In the data rows, 128 means zero.
Here are some points, one per row:
119:66:121:100:175:202:86:106:146:106:121:126:102:111:94:105:136:138:151:115:177:111:166:149:102:110:103:147:127:109:103:68
123:137:162:169:159:97:88:77:72:71:116:114:142:112:84:126:149:219:233:245:164:112:173:190:234:189:133:67:46:49:43:85
158:108:127:136:165:142:211:131:133:118:91:106:99:108:114:76:142:158:137:144:135:187:135:133:100:57:154:131:94:104:116:138
103:141:105:160:182:139:144:126:121:134:102:113:135:86:119:153:159:64:95:132:71:82:114:121:130:198:118:99:85:151:119:141
88:61:78:78:115:68:173:153:166:132:156:126:122:146:118:147:121:128:98:120:157:197:180:144:128:94:99:148:114:123:123:98
128:42:113:136:120:106:108:182:138:146:119:108:129:130:117:143:126:118:106:134:113:160:89:152:118:146:159:150:117:86:113:112
168:128:114:138:109:183:148:105:102:125:128:129:123:125:172:97:125:65:131:163:117:106:93:119:156:34:139:135:166:185:148:115
140:187:129:83:104:117:148:100:112:126:149:101:92:91:128:130:106:136:129:140:67:60:96:126:150:135:113:139:190:176:97:137
196:218:114:216:182:150:125:57:82:114:144:131:126:133:160:202:183:209:135:139:132:175:140:83:51:53:84:156:84:67:91:136
121:126:153:100:90:116:131:124:125:172:139:124:126:126:119:109:92:98:121:168:123:120:137:124:156:128:145:159:66:138:197:136
141:188:160:134:111:205:170:189:117:65:96:100:126:76:84:101:163:174:152:109:140:131:158:84:85:80:124:126:122:112:162:178
140:128:153:123:146:98:186:142:107:110:139:115:97:134:160:147:108:55:136:113:195:77:125:137:168:136:138:165:166:163:119:80
131:149:84:87:166:70:147:123:165:154:133:149:141:147:100:125:107:114:148:128:154:111:114:149:149:100:149:160:206:168:120:130
175:83:155:121:128:164:182:166:142:94:75:126:132:122:86:146:111:116:157:135:148:107:173:179:100:117:88:112:99:100:86:115
124:86:95:153:190:120:64:134:165:129:152:127:131:181:158:148:139:152:124:140:128:81:122:95:119:143:124:113:99:116:238:165
148:154:122:149:162:167:137:112:169:136:147:128:116:125:130:96:105:66:102:125:156:117:108:136:133:144:122:119:87:139:74:142
159:90:132:123:114:129:125:59:122:135:121:99:164:174:181:161:108:108:151:121:109:156:117:105:129:130:122:94:108:193:225:130
189:201:116:106:110:125:146:130:91:115:99:119:102:148:88:139:157:56:130:114:121:224:111:113:133:170:88:135:134:72:103:151
103:164:118:170:126:93:89:116:132:138:104:115:125:107:137:138:172:150:116:139:104:164:128:134:74:64:85:96:134:108:92:34
130:153:177:158:110:101:88:91:141:117:117:167:227:163:116:67:110:104:108:38:106:137:137:165:130:124:200:228:129:153:59:141
154:123:118:115:140:158:162:160:152:168:105:175:157:138:99:104:82:149:99:81:51:102:109:147:172:187:199:154:72:129:108:86
109:144:130:125:107:103:63:110:109:121:142:118:118:147:176:124:153:95:129:113:134:118:112:98:111:65:168:113:51:87:143:191
114:127:140:138:104:205:128:121:138:128:135:137:76:105:116:145:126:87:122:134:147:226:148:124:128:231:164:128:132:152:128:164
142:90:61:142:96:141:73:157:143:127:177:130:127:167:91:120:89:130:94:113:81:143:180:156:148:107:153:185:211:149:97:137
114:155:167:84:32:83:108:158:157:163:97:127:129:125:182:129:153:147:97:145:210:163:152:116:101:160:117:149:110:108:61:82
122:183:123:132:112:98:134:177:139:121:127:160:156:156:134:49:125:101:130:104:66:52:194:147:119:207:192:161:188:126:166:125
145:127:85:139:90:163:157:113:115:118:157:132:131:86:112:106:152:149:130:133:97:159:141:130:114:162:124:120:83:104:87:71
50:166:180:125:152:209:177:195:114:122:144:136:140:130:79:135:132:97:107:146:205:83:127:116:142:42:136:116:116:168:144:128
113:8:99:177:83:110:136:117:131:158:129:133:129:94:122:128:115:105:120:119:174:46:122:89:132:187:110:131:137:124:117:165
153:100:172:75:188:169:114:123:136:111:144:151:113:114:125:170:144:128:117:144:59:124:136:86:122:136:124:121:93:161:116:186
80:111:79:154:103:120:124:129:118:126:86:157:116:95:93:96:118:134:153:151:180:173:170:179:169:128:103:69:170:102:143:96
124:199:118:141:111:127:180:126:135:119:100:132:128:99:99:150:125:172:128:122:182:171:137:122:121:95:143:144:88:128:217:162
123:153:93:71:117:140:114:155:163:138:173:135:140:54:131:134:114:96:115:130:114:101:136:136:148:115:152:136:139:67:165:116
114:84:148:100:142:130:130:93:132:147:92:126:133:132:144:129:143:143:95:135:118:120:141:80:138:61:149:107:186:81:117:177
121:83:93:107:137:144:102:164:129:139:126:135:173:131:154:94:99:122:145:140:105:186:80:138:140:188:61:146:202:158:141:150
152:181:117:106:157:109:123:119:97:151:144:146:110:124:143:158:159:131:149:134:162:196:120:89:61:174:153:111:128:104:122:162
159:80:136:112:123:160:200:141:87:80:159:141:121:118:146:146:194:195:112:119:156:108:50:115:119:155:120:111:115:176:205:160
149:81:142:116:137:72:130:82:81:89:131:142:116:98:104:194:152:103:108:118:148:171:109:98:78:96:164:102:135:120:175:138
101:125:166:158:108:119:139:128:178:143:173:125:159:160:166:144:111:130:130:136:144:228:93:111:156:137:125:82:184:133:135:159
132:173:79:107:139:159:70:95:112:129:74:109:121:180:195:139:120:138:118:120:160:72:85:130:136:151:108:136:162:214:165:120
27:108:154:194:135:148:189:151:99:103:107:122:94:134:163:136:95:125:136:108:25:132:127:149:139:117:173:214:167:121:124:119
90:142:95:92:108:43:126:161:163:118:92:150:143:167:129:71:87:120:125:122:109:93:89:91:139:159:90:120:81:144:96:138
95:157:157:119:139:103:155:121:166:139:176:100:146:131:98:74:82:136:78:93:99:116:169:153:138:253:158:161:156:108:165:89
71:115:110:125:107:141:78:121:139:161:153:90:129:155:130:166:137:112:162:129:119:112:84:93:81:137:154:120:102:86:101:146
120:62:172:124:175:113:94:106:79:138:153:144:100:103:112:78:151:195:169:134:118:182:173:171:137:109:39:93:69:116:137:62
186:91:174:150:124:130:118:87:122:152:91:111:138:158:145:152:131:98:139:135:95:8:98:145:135:125:111:143:234:162:184:117
102:154:138:116:44:102:98:100:144:133:147:140:101:123:131:173:182:193:173:98:118:98:169:167:141:66:65:74:129:109:75:49
107:200:149:122:102:65:115:149:162:139:141:149:126:161:140:139:95:132:115:134:131:37:85:145:112:111:111:110:89:122:144:190
182:123:173:180:102:81:57:157:146:136:143:115:142:153:146:139:97:139:121:138:100:136:76:109:134:89:141:111:155:201:132:122
127:132:99:127:173:109:125:168:113:153:139:117:120:98:109:100:125:142:143:112:131:168:204:192:164:82:133:83:115:139:79:119
162:141:132:113:174:183:115:122:83:121:125:117:141:147:150:146:120:157:108:127:173:92:97:69:106:145:100:100:157:119:114:169
There is one direction along which these points spread out most. Take the direction at right angles to it along which they spread out most. Then take the direction at right angles to both along which they spread out most. Go by this last direction. How far along it is each point below, from 0 to 99? The average is 50, and the first point in the table lies past the average. One standard deviation of the points above along it is 16.
159:80:136:112:123:160:200:141:87:80:159:141:121:118:146:146:194:195:112:119:156:108:50:115:119:155:120:111:115:176:205:160 41
130:153:177:158:110:101:88:91:141:117:117:167:227:163:116:67:110:104:108:38:106:137:137:165:130:124:200:228:129:153:59:141 43
189:201:116:106:110:125:146:130:91:115:99:119:102:148:88:139:157:56:130:114:121:224:111:113:133:170:88:135:134:72:103:151 22
109:144:130:125:107:103:63:110:109:121:142:118:118:147:176:124:153:95:129:113:134:118:112:98:111:65:168:113:51:87:143:191 54
90:142:95:92:108:43:126:161:163:118:92:150:143:167:129:71:87:120:125:122:109:93:89:91:139:159:90:120:81:144:96:138 61
152:181:117:106:157:109:123:119:97:151:144:146:110:124:143:158:159:131:149:134:162:196:120:89:61:174:153:111:128:104:122:162 31
186:91:174:150:124:130:118:87:122:152:91:111:138:158:145:152:131:98:139:135:95:8:98:145:135:125:111:143:234:162:184:117 84
88:61:78:78:115:68:173:153:166:132:156:126:122:146:118:147:121:128:98:120:157:197:180:144:128:94:99:148:114:123:123:98 44
